In the rows, zero is written as 128.
Turns, then the turns between two rows, first turn first; the first pair answered:
W (before -> after):
[ 95 111 116 138 140 143 123 146 126 127] -> [116 159 157 144 119 129 118 138 126 125]
[132  93  93 125  84  91 157 120  63 133] -> [101 105 139 101 189 152  94 168 162 107]
[101 131 123 120 123 132 100 139 128 142] -> [109 140 128 120 107 127 108 135 118 148]
[130 140 139 126 125 129 111 146 137 139] -> [132 128 117 126 110 115 123 137 117 145]
K (before -> after):
[139 126 118 147 127 137 161  98 143 131] -> [135 120 113 150 104 133 151 103 123 132]
[158 119  96 136 169 168 155 118 143 134] -> [157 118  81 142 148 159 165 111 123 139]
[167 135 143 113 141 135 149 112 114 123] -> [166 129 141 116 125 138 147 117 107 124]
Z (before -> after):
[136 130 115 117 138 117 105 139 140 132] -> [134 130 115 117 116 112 110 138 129 137]
[159 147 129 142 119 119 148 110 122 140] -> [153 136 126 139 149 130 156 110 142 139]
[134 127 140 125 109 161 125 146 133 118] -> [134 117 126 128  97 157 133 140 117 125]
F (before -> after):
[111 100 124 105 179 154  73 159 169 126] -> [119  65  63 125 165 138 139 115 137 142]
[115 101 103 108 188 113 136 118 135 133] -> [132 103  99 119 136  86 161 101 102 142]
[128 152 149 131 134 139 114 118 151 141] -> [127 130 127 131 155 140 128 108 164 142]
[138 124 131 123 140 129 154 123 138 121] -> [146 128 134 126 127 124 157 117 128 123]
Then:
Each pair is two turns apart.
[113 153 143 132  98 107  79 137 132 132] -> [118 159 156 131 136 116  94 129 165 126] : K then K
[130 129 126 154 167 135 101 158 165 116] -> [151 166 153 167 147 114 127 132 158 119] : F then W
[147 148 140  91 104 148  58 135  91 106] -> [151 157 159  92 167 160  84 113 144 101] : K then K
[139 113 116 141  54  95 128 128  78 131] -> [108  89 114 125 189 156 111 152 173 119] : W then K
[133 144 117 153  96 123 150  74  97 135] -> [112 160 151 137  94 135  72 126 108 117] : K then F
[141 159 112 136 124 110 154  94 138 121] -> [111 118  89 127 158 144 123 125 156 112] : K then W
[ 90  69 111 116 102 156 121 143 132 124] -> [118 143 187 122 116 145 115 129 170 113] : W then K
[117  81  94  92 152 161 117 133 136 133] -> [157 135 121 119  86 112 156  86  97 141] : W then Z
[132  63  92 146 155 144 132 139 140 116] -> [151 124 151 150 172 148 133 123 178 106] : W then F
[151 166 125 109 101 117 136 101 112 128] -> [122 143 133  93 144 142  94 142 134 113] : W then Z
[111 116 147 114 179 170 104 143 167 113] -> [103  81  96 120  95 143 111 152  89 129] : Z then W
[168 183 167 139 136 116 163  96 136 134] -> [130  92  67 130 118 117 174 112  90 140] : W then K
[102 100 108 115 165 148  78 168 137 122] -> [140 181 174 131 112 114  82 150 121 120] : W then K
[146 137 124 146 104 139 171 102 145 150] -> [121 106 111 129 140 172 135 138 168 138] : K then W
[141 164 151 136  74 107 116 128 104 128] -> [117 136 150 117 148 149  79 154 155 113] : K then F
[124 131 143 146 110 170  87 172 115 128] -> [142 159 168 160  94 148 112 152 117 135] : F then W
[137 120 117 136  94 127 140 135 109 137] -> [145 150 147 131 128 139 133 129 145 134] : Z then W
[124 168 159 129  96 115  68 151 135 122] -> [110 123 111 125  83 115  73 162 105 125] : W then F
[125 138 104 122  83 120 148  99  90 134] -> [ 99 102  80 109 104 141 117 131 106 130] : F then W
[116  97  71 142 140 119 191 106 154 123] -> [143 192 167 143  91  96 140 119 145 113] : W then Z
[134 165 181 119 101 114  84 131 123 112] -> [102  69  99 110 157 141 105 138 139 118] : W then Z
[145 118 156 134  98 133 109 171 122 132] -> [159 126 163 140  92 123 122 158 115 134] : F then W
[ 92 111 137 120 171 142 102 136 140 112] -> [110 153 172 126 147 128  97 125 138 110] : W then F
[119 126 135 111 181 161 112 142 162  91] -> [119  78  75 119 150 151 143 126 119 106] : W then W
[100 123 150 108 163 164 101 137 126  95] -> [ 98  88 102 110 143 154 129 122 101 104] : W then W
[121  83 101 120  75 120 108 145  94 126] -> [117 116 151 111 169 151  97 143 181 111] : W then K
[154 129  92 143 159 114 141 119 118 130] -> [138 119  97 132 173 131 122 137 122 129] : F then W
[119 150 130 111 144 159 100 149 141 127] -> [146 161 122 131 103 127 149 113 109 136] : K then W
[116 140 146 113 113  99  62 148 125 116] -> [136 164 153 129  91  77  97 120 115 122] : F then W
[142 106  84 141 104 111 181  97  93 145] -> [136 182 182 122  98 119  87 144 120 125] : W then Z
[110 104 127  91 132 141 102 154 125 120] -> [119  99 103 102 147 141 153 123 128 131] : K then F
[ 94  95 125 126 131 119 101 139 133 122] -> [117 144 163 135 105 101 115 116 128 120] : K then W
[ 84  94 146 106 146 129  45 188 140 120] -> [102  54  81 126 196 134 161 113 155 139] : K then F
[144  88 101 128 107 105 158 104 114 134] -> [159 139 157 133  91  94 144  96 120 127] : W then W
[140 144 127 144 115  80 164 121 113 153] -> [103 101 110 118 167 116 117 168 139 139] : K then W
[115  68  65 129 126 152 122 135 130 138] -> [128 120 122 133 184 164 120 121 187 127] : W then F
[133 135 120 132 103 128 165  99 106 117] -> [ 99 106 119 110 144 158 118 141 130 105] : K then W
[116 168 124 138 161 136 116 126 151 115] -> [105 123  75 136 134 132 127 127 114 125] : Z then W
[157 178 179 137 115 117 127 108 140 133] -> [157 162 166 141 149 131 154  94 158 134] : F then K
[148 169 168 119 134 118 100 131 145 123] -> [126 101  94 115  96 112 111 140  91 128] : W then K
[116  82  73 117 147 154 123 125 114 138] -> [128 135 124 120 190 167 125 110 164 129] : W then F
[125 137 134 120 100 122  92 148 118 118] -> [138 147 139 127  85 111 106 137 119 114] : F then W
[170 173 155 147 101  94 173  93 152 130] -> [146 112  91 141 144 117 206  91 164 131] : K then Z
[127 101  96 131 146 128 169 103 137 129] -> [109 101 109 120 163 146 131 129 163 122] : F then W
[149 194 202 124  84 116  79 143 131 132] -> [106 133 159 102 170 165  55 175 176 121] : W then W
[133 105 104 131 100 115 156 115  83 129] -> [100  86 106 111 127 146 106 154 107 116] : F then W
[141 169 141 136 138 119 170  88 118 142] -> [ 96 103  97 120 176 149 139 124 132 138] : K then W
[134 118 108 151  76  92 169 108 102 136] -> [146 168 172 147 130 113 156  99 162 124] : Z then W
[160 107  87 125 101 114 173  93  98 136] -> [144 158 177 102 123 140  74 153 146 110] : F then F
[106 128 147 119 147 137 106 154 151 127] -> [113 137 146 128 107 125  98 154 128 129] : Z then K
[109 123  83 144  88 107 171 115  79 146] -> [127 194 158 145  90 105 141 118 108 135] : W then W
[172 184 153 135 118 136 186  73 136 121] -> [158 207 186 121  96 138 115 120 135 109] : K then F
[119 148 158 120 161 135  94 124 153 118] -> [141 136 113 138 119 103 160  85 107 135] : K then W
[147 111 108 147  93 114 115 112  81 136] -> [127  94 102 132 110 133  86 141  99 134] : F then W
[ 93 105 135 109 145 143  85 167 121 101] -> [ 98  85 102 115 119 118 111 158  84 109] : W then W
[125 123 129 119  63  97  95 154  76 134] -> [127 162 186 114 167 140  94 151 173 119] : Z then W
[ 63  86 114 109  93 138  39 180 113 132] -> [ 91 150 190 110 124 144  34 170 161 123] : W then K
[158 166 170 119  76 108 114 139 123 120] -> [113  87 113  99 146 153 102 175 151 114] : W then Z
[135 157 141 140 106 126 155 131 108 136] -> [126 146 133 131 153 152 160 124 143 127] : Z then W
[119 128 119 136 187 133 119 120 192 133] -> [145 163 129 153  79  85 130 105 116 145] : W then K
[110 124 138 114 131 137  86 163 143 105] -> [112  93  95 122 117 135 102 159 120 116] : W then W
[114 137 133  94  95 142  85 152  92 119] -> [130 140 129 102  74 127 106 133  81 124] : K then W
[104 128 106 118 127 150  95 177 155 130] -> [121 139 112 128 164 152 150 132 183 140] : K then K
[105 118 133 106 192 156 107 161 174 125] -> [109  70  62 125 149 135 150 142 116 142] : W then W
[142 181 147 146 113 124 157  84 167 121] -> [103  93  64 128 143 147 160 106 155 127] : K then W
[151 104 114 133 160 140 171  96 177 134] -> [171 163 164 137  81 107 139 107 142 134] : F then F
